In the rows, zero is written as 128.
Each path below is one point turned by a fixed rotation once a step. After each direction that follows a path, write how fast that rotation turns it, in deg/step (0 if it stays still).
Each turn is a multiple of 5 degrees from 10 to 175, or 0.
Each row of a path follows its step; steps can be skipped.

step 0: [133 125 134 124 128 128 132 129 123 128 126 128 133 127 129 126 125 144
 123 122 121 132 130 131 131 132 124 140 133 124 130 123 126 139 135 133
 122 125 135 131 122 117 129]
step 1: [125 129 129 137 126 122 132 129 127 133 131 126 128 116 129 121 126 120
 130 119 130 126 130 124 118 122 128 136 126 132 128 124 130 128 126 129
 116 120 135 140 133 131 133]
step 2: [133 124 126 120 130 120 121 134 129 128 126 137 133 131 135 116 134 126
 119 129 127 129 129 133 125 126 122 135 116 130 131 133 121 126 136 127
 131 125 135 128 129 125 136]
step 3: [131 131 129 129 133 125 129 126 133 118 122 131 132 125 128 124 131 133
 125 128 121 138 135 130 126 129 121 131 129 130 128 112 128 129 124 125
 118 123 121 135 136 122 120]
step 5: [136 126 135 130 129 120 122 127 132 129 117 130 135 125 139 127 133 129
 122 127 133 131 132 121 132 128 123 131 128 138 126 132 122 134 122 131
 133 122 133 138 130 139 126]
step 6: [123 124 117 133 123 134 124 123 130 125 131 132 127 128 133 121 137 132
 127 127 126 141 129 121 131 136 122 137 125 137 131 124 125 122 135 127
 118 123 126 121 129 129 125]
step 7: [135 130 121 129 120 127 124 128 129 122 114 132 127 116 139 124 133 131
 138 128 124 126 125 135 121 128 127 130 137 126 122 129 129 127 124 118
 126 130 129 132 121 128 127]
step 8: [130 132 130 132 127 126 126 118 129 133 124 137 132 131 128 128 141 124
 127 141 130 122 128 125 138 128 126 130 122 135 122 124 135 120 120 129
 124 121 135 130 125 131 128]
step 9: [125 127 129 130 132 128 120 130 125 117 123 131 127 130 130 130 135 137
 127 131 120 135 125 128 128 142 130 134 133 126 137 131 125 131 121 136
 123 127 129 124 120 140 133]
step 11: [129 125 124 128 131 124 126 123 123 133 123 137 133 123 131 127 141 130
 123 127 120 127 123 126 123 123 137 133 123 128 121 138 140 126 127 132
 133 129 131 117 125 132 126]
Speeds:
[129 127 126 127 131 128 127 129 128 131 124 131 128 130 126 128 126 128
 124 130 131 128 128 129 128 128 129 128 127 131 130 128 127 129 127 129
 127 128 126 126 128 129 128]
115
[128 127 126 125 129 125 125 130 127 126 129 128 125 131 129 130 128 128
 128 126 128 131 129 127 129 132 126 126 130 127 128 127 127 126 128 130
 126 126 126 128 128 125 127]
110

step 0: [127 126 126 126 127 115 116 133 129 132 135 121 118 128 125 129 138 127
 122 127 124 127 137 125 125 121 126 123 122 118 126 122 137 130 127 127
 127 123 130 122 121 126 122]
step 1: [126 135 132 130 123 129 131 129 132 122 124 131 126 120 120 137 132 123
 133 134 122 128 124 129 120 137 127 128 128 137 123 132 132 126 140 130
 126 129 123 145 127 127 124]
step 2: [127 126 120 130 139 136 133 127 130 133 128 121 120 124 133 132 134 136
 131 123 123 128 132 131 128 123 128 130 135 121 127 140 134 132 115 132
 136 127 123 129 132 126 132]
step 3: [125 130 128 129 130 118 121 140 131 124 138 116 122 126 127 124 135 121
 124 122 128 125 118 123 126 130 129 128 124 128 134 120 130 121 128 123
 119 122 122 126 121 122 126]
step 5: [125 125 123 135 129 131 123 127 130 132 129 131 120 130 135 131 130 141
 123 115 127 129 126 136 135 126 120 121 127 124 140 128 135 130 116 131
 133 120 128 127 130 122 126]
step 7: [124 130 131 136 119 136 124 129 128 134 118 136 129 125 129 126 144 135
 131 133 135 131 136 130 121 135 131 130 126 125 120 128 131 133 123 132
 136 129 129 133 129 131 134]
step 9: [130 142 133 119 128 125 131 126 123 124 123 120 123 132 130 125 135 124
 133 125 128 128 125 122 123 133 123 135 125 124 116 132 123 120 133 133
 125 129 118 123 130 131 135]
step 10: [126 129 130 136 132 126 130 138 132 142 128 133 133 122 135 132 142 133
 122 129 137 126 128 129 127 130 138 120 127 126 126 125 133 133 127 136
 129 122 131 131 134 136 127]
step 11: [126 132 127 130 132 126 133 125 138 124 138 131 120 137 122 134 120 126
 125 116 121 128 135 128 126 126 121 128 131 124 131 120 130 126 140 137
 126 127 120 130 126 124 122]
step 12: [132 141 132 120 123 125 126 127 124 131 126 123 128 113 136 125 134 134
 133 127 121 132 125 134 126 129 118 128 126 128 117 129 127 129 125 126
 127 127 117 129 134 136 128]
Speeds:
[126 130 130 127 128 130 126 129 127 127 129 130 130 128 129 129 128 128
 130 129 126 130 127 127 129 128 126 132 128 129 124 129 127 125 128 130
 124 127 130 130 127 129 128]
135

step 0: [124 121 133 132 132 126 133 134 122 128 129 132 125 119 127 130 135 131
 138 136 126 135 134 138 123 132 125 128 131 127 127 127 127 125 132 119
 135 135 131 139 131 132 128]
step 1: [130 131 126 128 120 125 127 121 125 125 135 128 135 117 130 123 134 136
 132 127 119 125 125 127 127 136 131 129 133 118 126 129 133 122 124 130
 134 121 125 123 137 127 130]
step 2: [122 126 129 126 125 125 134 124 127 138 125 125 118 132 132 129 135 128
 138 126 127 125 128 137 114 128 127 127 133 126 132 130 124 127 138 134
 135 124 126 130 128 125 134]
step 3: [126 126 122 131 132 126 133 135 128 132 139 137 131 121 126 124 131 135
 139 132 121 129 130 131 126 128 126 131 124 126 131 123 131 122 132 127
 132 126 139 132 135 137 123]
step 5: [127 127 127 131 131 124 129 127 127 125 130 130 126 130 129 128 131 122
 142 130 120 125 130 133 120 128 122 121 141 127 133 128 124 126 130 135
 135 123 137 136 122 127 133]
step 7: [129 121 132 130 132 129 136 120 125 126 127 122 126 123 128 128 125 134
 130 124 120 130 129 138 122 135 134 126 137 120 135 121 122 126 132 130
 136 136 129 121 131 129 129]
step 8: [123 136 122 127 123 120 131 135 125 121 135 128 131 126 130 122 133 124
 131 123 124 123 133 134 121 134 123 129 128 121 135 127 125 126 126 129
 137 118 135 133 123 131 133]
step 10: [124 123 123 126 132 123 130 129 130 126 127 127 129 127 126 122 119 127
 139 124 120 132 122 134 124 133 127 131 136 119 139 123 121 126 127 125
 125 130 138 121 134 130 130]
step 11: [129 132 133 131 125 129 130 136 124 123 133 127 128 125 134 122 134 120
 136 123 123 129 136 139 119 136 123 128 123 131 129 125 134 129 121 123
 134 128 124 130 126 128 136]
step 12: [129 132 127 131 129 123 130 123 138 124 128 132 122 120 125 130 133 138
 132 131 119 129 126 131 129 136 123 127 139 127 125 115 127 126 130 130
 129 129 130 130 134 119 135]
Speeds:
[127 126 127 127 127 128 130 128 131 126 130 129 126 127 130 127 129 125
 129 126 128 124 128 126 129 127 129 126 125 128 128 130 127 129 129 129
 129 131 128 130 127 127 132]
120
[127 125 131 125 131 128 131 127 127 126 126 128 127 130 127 131 126 130
 130 129 126 130 129 129 129 127 128 125 127 128 126 126 129 129 129 129
 130 128 126 130 126 127 128]
155
[129 129 129 127 125 131 128 128 126 127 128 130 126 130 130 131 128 129
 129 128 128 130 128 129 128 133 127 128 127 126 131 129 130 127 128 130
 127 129 132 129 129 127 128]
0
[130 128 126 128 129 128 127 128 125 128 129 130 125 125 127 127 130 128
 128 128 125 127 131 130 134 129 127 129 125 131 127 128 129 128 128 127
 126 126 127 130 128 129 127]
130

step 0: [123 123 126 123 130 123 128 129 118 135 121 127 118 135 132 120 138 130
 122 130 136 132 129 131 127 132 134 127 127 127 134 127 119 118 125 125
 136 125 129 129 134 121 125]
step 1: [123 140 130 127 114 121 133 125 127 131 132 140 125 140 125 123 129 133
 126 129 138 129 123 126 128 129 123 130 123 127 127 121 123 130 124 123
 132 126 134 128 134 132 132]
step 2: [120 128 133 130 118 131 127 125 135 117 120 129 135 131 128 128 129 135
 123 129 121 124 125 131 133 136 128 126 126 129 130 130 125 120 124 126
 135 127 133 116 139 129 133]
step 3: [126 136 134 117 129 138 133 132 118 117 121 132 124 129 136 123 130 127
 127 133 130 133 129 131 126 131 127 125 129 128 127 137 133 124 126 120
 124 131 130 116 130 130 125]
step 5: [123 123 133 130 127 127 120 132 125 130 119 132 131 140 121 124 135 136
 121 130 127 127 137 129 123 133 133 131 124 132 132 131 132 131 126 129
 131 129 140 133 130 135 118]
step 6: [121 128 132 130 122 121 129 124 115 129 125 124 126 133 124 123 130 124
 115 133 133 132 137 125 134 132 125 128 117 129 131 125 130 130 132 131
 125 127 128 114 128 133 130]
step 8: [126 121 136 133 130 133 120 125 121 124 118 137 120 128 130 129 128 127
 138 121 126 132 136 137 133 132 130 128 131 126 131 133 131 120 129 136
 133 131 134 122 132 126 131]
step 9: [138 132 135 123 128 127 122 128 116 129 126 135 125 137 119 119 134 123
 126 133 131 135 133 136 129 122 129 136 132 123 120 131 128 125 122 128
 124 121 131 127 126 124 132]
step 10: [124 125 129 128 127 120 124 126 131 127 130 130 127 141 126 125 129 136
 127 137 128 121 124 136 142 132 131 136 126 124 124 124 133 132 122 140
 123 125 132 130 128 132 130]
step 12: [131 128 127 125 128 129 124 128 128 124 129 132 121 128 130 127 122 121
 129 133 137 140 130 131 143 136 125 129 122 129 132 128 132 127 121 124
 132 121 118 120 128 123 120]
Speeds:
[127 128 127 126 130 128 127 125 128 129 124 128 129 125 128 126 131 125
 127 132 128 129 128 126 128 128 125 131 128 126 128 128 130 126 130 126
 129 127 128 127 127 126 127]
120
[131 130 127 128 130 126 125 131 129 129 126 129 128 129 124 127 128 129
 129 127 131 126 128 127 125 129 130 130 128 128 129 124 128 127 128 129
 129 130 127 126 129 128 129]
85

step 0: [136 131 127 125 125 137 126 131 126 130 135 123 122 132 121 123 131 128
 114 124 130 122 125 122 136 136 133 123 128 121 133 126 124 124 135 129
 126 131 131 131 135 131 123]
step 2: [139 132 132 122 133 130 138 132 128 137 123 121 128 128 137 134 130 130
 132 128 127 129 133 117 132 138 122 134 136 128 124 130 124 127 125 125
 130 130 131 123 130 129 129]
step 3: [133 126 129 129 127 131 134 128 127 135 128 130 126 127 131 120 126 137
 126 128 127 139 132 128 128 141 123 129 122 126 128 134 129 124 125 133
 114 137 127 122 130 136 125]
step 6: [138 131 127 130 138 135 133 133 121 126 129 136 130 125 133 128 121 130
 121 128 130 131 131 133 129 122 114 124 130 133 132 129 123 128 120 120
 126 127 132 129 130 130 127]
step 7: [129 135 121 138 122 133 137 136 124 120 126 130 121 133 124 127 124 128
 130 125 123 127 122 127 121 129 117 131 134 134 128 127 124 130 127 131
 121 136 132 128 127 132 122]
step 8: [129 134 136 133 127 134 129 122 126 119 134 133 133 123 129 128 128 128
 126 127 124 120 124 129 123 135 132 133 134 132 140 133 120 133 128 133
 131 135 126 127 133 134 118]
step 9: [133 123 131 131 130 126 128 128 126 124 134 133 121 123 126 138 127 130
 136 129 118 131 135 130 131 135 131 120 130 133 141 116 121 130 128 126
 129 129 133 131 135 126 125]
step 10: [135 133 129 131 125 137 134 134 122 126 129 119 119 122 124 129 132 132
 131 124 126 123 134 129 137 125 137 122 131 130 131 130 122 120 119 122
 124 128 130 132 127 135 130]
step 11: [128 138 136 124 123 122 131 131 119 123 132 127 120 127 130 126 133 132
 127 127 131 130 136 136 128 130 127 132 130 130 132 128 126 122 127 134
 129 136 131 128 112 133 127]
step 12: [136 137 137 122 128 127 128 130 136 128 125 131 121 136 137 129 130 135
 132 135 123 129 127 131 123 134 134 124 140 130 128 132 129 123 123 131
 135 132 130 125 129 125 122]
Speeds:
[124 127 131 125 128 129 128 126 127 127 131 130 130 132 129 128 128 129
 132 128 128 125 130 129 127 129 127 127 131 127 127 128 127 129 129 127
 129 127 127 128 130 126 128]
100
[129 126 131 131 126 130 127 130 126 128 130 128 127 128 126 133 130 127
 128 126 128 127 128 126 128 129 130 130 127 127 129 126 127 128 130 126
 130 128 128 128 128 130 127]
40
[128 129 127 126 128 126 130 128 128 128 126 127 128 133 126 128 129 126
 129 129 126 128 127 125 127 126 130 129 129 129 129 126 128 125 128 126
 127 127 132 125 131 128 127]
145
